One turning vector, and how many ticks it has turned
The counts run from 0 to 229.
[  7 -10  49   6  -7  38   8   3 -43  14 -10 -16  -8  25  12 -42 -12 -20
  15  29 -32 -46  13 -15 -56  52   6  -5  18  39  11   0   6 -11  20 -54
  21  14 -45  24 -16   9  13  27  73   8 -26 -26 -28  50 -14 -37] => 128
[ -7   8  22  44 -28 -12  -1  24  12  11  24 -54 -53  -7  22   3 -22  12
 -18  41   1 -17 -35  43 -39  -3  22  14   8 -46  30 -36  37  11 -12 -34
 -30  24  38  28  44  14 -13 -19   3   2 -31 -22 -28  53 -62  21] => 100
[-15  24  16   7   4  22  12 -45 -27  35  20  24 -35  -7 -55 -43 -29  17
 -30   1  26 -31  -5 -27  24  19 -34 -33   9  12  57  30  12  41 -56 -51
 -28 -15  28   0  -3  55  26   7  -1   8  -7  12  12  46  53 -40] => 59
[-33 -24  11 -23   8  18  55 -32 -13  37  53  18  -1 -11 -19 -14 -11   7
   0  22  46  25  31  16  -7 -14 -41 -11  13  15  42  15  12  28  -2 -51
 -11  40  14  -8  41  54 -15   8 -37   4 -32  -7 -63  50   2 -21] => 148
[-23  15 -12  45 -23  -3 -38  13 -58  23  37 -11 -38   1   1 -17 -16  38
  15 -47 -40 -31  52 -15  -2 -23   9 -35 -11 -11  -1 -13  15  21  17 -60
  24 -21  15   6  22  55  25   7  53  39 -12  24   5  34  50   7] => 80
[-18   8  16  50   3 -18  13  33 -14  17  64   0 -26  20  55   5 -21  31
  21  12   9  -7  13  27 -27 -26  32  -6  -9 -36  12 -35  47  46   0 -21
  -6  32  29   8  48  55  22  10  -3  33  14  35 -29  59   2   0] => 88
[-30 -17 -25   1 -20  37 -20 -35 -74  23  16  10   4   4 -42 -43 -35   4
  15 -28   8  -7  47 -22 -29  15 -58 -17  11  27  10  12  -8   6  17 -67
  46   6  -4 -51  11  28  19  10  14   7 -35 -17 -36  34  30 -17] => 146
[-28  13   0  45 -20  11 -26 -35 -25 -30  17  -9 -31 -24 -37 -28 -23  38
 -11 -71 -25  -2   2  -2 -31 -11 -39 -15   1  -5 -21 -47   4  -3  32 -61
  35  -9  28 -41  47   2 -15 -28  15  36 -37  -7 -23  35 -25  22] => 9
[ -3   0  12  44  -2  -3 -46  33 -28   6  11  22 -31  34 -16 -27  -6  37
  -2  22  31  -7 -36  24 -74  24 -38  -5  20 -63   2 -42  -4 -25   0  -8
  35   1  16 -17 -11  17  27  32  -9   8  11 -19 -27  64 -29  -4] => 109
[ -2   3  20  20  -3  14  17 -51  11  30  10  14 -29  17 -28 -40 -12  20
 -61   6  13 -51 -17 -18   8  27 -43 -21  14  18  69  14  21  17 -52 -23
 -12 -11   9 -30 -14  35  40   6  31 -12 -12  27   7  50   0 -48] => 48
[-20  -9 -26  -4  25 -11 -17  -1 -24  12  50  42  -1  16 -24 -10 -29  36
 -18  -2  22  14  57   1  -5 -27 -27 -43  10  -6   1  -4   3  14   0 -69
   4  17  21 -16  33  69  39  26 -14  12 -37  42 -61  32  24  -2] => 158
[-12  28  11  34 -12   5   4 -21 -13 -19  31 -15 -15 -29   4 -26 -55  27
   9 -53 -28 -25  35  -9 -12  -3  12 -30 -26  20 -24 -31  21  39  18 -89
  14  -5   8  -3  53  20   7 -16  40  36 -28   7 -32  22 -15  -1] => 3
[-33  -2  -8  54 -56 -11 -40   7 -29  21  20 -71 -59 -17  19  -2   8  14
  10 -17 -47 -30   3  16 -39 -16   4  -1   1 -24  17 -32  29   1  23 -32
  20   7  19  -8  53  20 -13 -22  24  34 -23 -27  -2  44  -2  36] => 90
[  8 -13  25  24 -12  28 -30  -9 -40  17 -14  14 -14  29 -28 -55 -19  18
 -20  -9 -12 -28   4 -21 -68  41 -24 -18  -4   8  19  -1 -27 -24  13 -33
  46 -12 -30 -11 -41  17  30  36  74  -3   0 -13 -29  60 -13 -33] => 124
[-27   4  76  17  21  30  20  22 -34  -3  23  34  -8  13  25 -32  14  -5
  22  24 -48 -25 -10  -2 -32  39   4 -30  12  18 -11   1   7 -31  28 -37
  -4  -8 -32  46  27  18  -1  32  -1  11  -2 -27 -20  71  19 -58] => 209
[-21  -5   9 -17 -13   0  26  -6 -36  14  30 -23 -12 -28   7   0 -32  -2
 -12  42  -9   1  43   0   6 -30  -9 -28  10  13  23  19  15  15  -5 -97
 -20  41  24  21  58  49  -4   5   3   0 -79  -3 -65  13   1   4] => 155
[-22   9 -11  43 -46 -16 -14  -4 -15  40  24 -48 -55 -37  15  -5 -24  18
 -13 -31 -35 -33  28  12   3 -30  19 -10 -27 -22  27 -12  20  38 -13 -51
 -10   1  44  21  46  50  -7 -13  58  12 -26  10 -11  36  17  16] => 85
[  3   1  38  16 -14  14 -11 -25 -39   2  -9 -18 -33  34 -25 -35 -23   4
 -37   0 -26 -73 -14 -41 -18  37 -27 -28  29  22  17   4  35   1 -15 -39
  -3 -17 -21 -16 -17  22  56  10  63  11 -33  16  29  42  18 -39] => 47
[-25 -21  10 -16  17   2  26  14 -52   6  54  12  11  22  19  -2 -30  16
  21  26  14  14  52  -1 -14 -16  -7 -27  32   2 -14   1  30  18  21 -76
   2  39 -10   4  42  50  14  21 -32  16 -43   5 -51  26  25  -8] => 154
[  2  -8  34  19   5   5   2  16  21  28  10  14 -25  12 -20 -19  11  13
 -25  61  26   1 -30  33 -62  26 -19   6   3 -35  46 -18 -19 -28 -28 -13
   0  20  26  30 -12  19   0  22   1 -32  13 -26 -54  80 -45 -14] => 115
[ -2 -23  13   7 -14  37  -5 -37 -48  26  -7   3  -5  16 -31 -58 -30  -4
   6 -38   3 -32  25 -21 -35  35 -39  -5   2  47  20  -2 -18   9  18 -51
  55   5 -34 -40 -16  21  12  21  48   9 -16 -11 -19  47   7 -36] => 135
[-14 -15  10  56 -15  -1 -19  34 -26   3  56 -42 -37   8  37   3  17  25
  20   9  -7  -6 -21  34 -53 -17   7   7  31 -45   1 -45  48   4  31 -13
  20  29  16 -14  51  34 -13  -8 -21  33   1 -15 -13  58 -17  19] => 94
[-23  -8  61  11  24   9  41 -27  27   5  37  24 -12  40  -8 -17  -3  22
 -40  50  18 -36 -17  -6 -21  34 -23 -22  31   3  45   5  43  15 -23  -8
 -27  20  -3 -14  -2  47  44  23  14  -8  -4  35  -1  61  -7 -55] => 44
[-14   7  23  40  -6   2 -27  46 -23   7  17 -23 -34  14  20 -15   9  13
  -4  49   0  -2 -46  31 -92  11   1   6  36 -46   5 -39  34 -33  19 -28
   7  27  15   7  18   7 -16   6 -33  10 -22 -49 -31  67 -37  17] => 105
[-32   6  18  43 -25  37   9 -39 -16  -5  28  25   1  -9 -30 -43   9  38
   4 -69   1  -3  23   7   0   8 -61 -19 -11  27  19 -19  17  -6  24 -29
  52 -17   9 -40  21  17 -29  15  17  28  19 -16 -14  66  16 -48] => 223
[ -5   6  19  38 -44  11 -45  18 -24   7 -25 -45 -51   0 -25 -26   6   2
 -24  35 -29 -21 -36   8 -68  16 -24   6  10 -25  22 -19 -16 -44  -8 -46
   7   2  14  20   0  -9 -20  -1  43  -9 -35 -69 -25  54 -43  15] => 112
[-23  13  44  22  17 -21  17  12  25 -33  29  35  -6  22 -22  -2 -19  55
 -44  18  18   7   0  22 -27 -15 -23 -29  23 -43  -1 -34  31  -7 -20 -41
 -35  25  48  10  24  32  10  13  -3 -18 -26  36 -51  42 -56  -3] => 22
[ -19    1  -22  -17  -22    5    2  -16  -40   17   17   -6   -8  -16
  -29  -32  -62    1  -18  -15    3   -5   57  -21   18   -2  -16  -27
   -3   15   20   20   -1   34  -19 -100    3    5   14   -6   21   45
   27   15   36    5  -68    7  -46   14   23   -9] => 151
[  2 -16  13  -2  13  35  23 -39 -23  28  28  39   8  23 -24 -61 -42   6
  -6  -6  42 -19  22  -3 -31  33 -26 -14  -5  32  35  18  -4  39  -9 -40
  12  20 -17 -21 -15  48  33  33  29  -1   1  24 -45  54   1 -54] => 136
[-27  21  51  25  -1  33 -16  14 -50  -2 -13  11 -36  -8 -14 -34   2 -11
  -2   5 -64 -37 -15 -16 -34  43 -22 -37 -10  24  -8  -6 -15 -34  13 -49
   7 -52 -14  26  18  -9   9   9  21   7 -17 -53  -4  58  19 -46] => 205
[-35   7 -25  52 -39  -5 -34 -13 -13  28  27 -31 -50 -24 -16   0   9  33
  -2 -44 -25 -11  23  18 -16 -29 -26  -6 -20 -27  33 -38  -1  11   0  -8
  36 -10  46 -27  39  44 -16 -19  37  27   8   6  -6  54  33  19] => 86
[-28 -22  28   9   6 -16 -18   0  13  18  39 -54 -65 -13  24  12  20  -4
 -33  46 -37 -19 -40  10 -53  19 -15  -2  33  -5  13 -45   9 -31  19 -13
  -8   7  -3 -18  64   8   5 -45 -19  10 -42  -7  -5  49 -26  11] => 182
[-23  25  34  31 -36  -8  -8  -1  14 -31  -2 -41 -27 -19 -27  -8 -20  26
 -51 -10 -31 -12   5  21 -20 -14 -18 -18  19 -25  -2 -16  22 -17  -8 -75
 -28  -9  54  17  47   2 -26 -36  26 -17 -75 -19 -30  25 -50  30] => 19
[-33 -30  11 -16 -12  -1   6   9 -30  35  49 -34 -20 -21   4  20  22   4
  -2  26 -31  21  43   6 -19 -36 -34 -18  36 -11   6  -3   5 -28  37 -59
   6  31  14   5  71  39 -26 -11 -25   8 -65 -25 -39  24  15  27] => 160
[ 11   4  27  13  11  12   5  -3  -2  36   6  40  -4  33 -18 -52 -34  15
 -25  22  30 -25   7  -4 -44  41 -20  -6  -8  -5  34  -8 -20  10 -28 -17
  21  11  -2   2 -29  39  37  42  57  -7  19   3 -50  68 -26 -45] => 125
[-31 -27  16  -2  20 -37  11  14  33  27  62   1 -48  -1  21  34   4  32
 -39  37 -11  15  30  13 -14 -24 -14 -33  22 -15  28 -38   5   5  14 -19
 -17  31  35   5  66  56  26   0 -15   0 -36  46 -45  48 -20   8] => 170
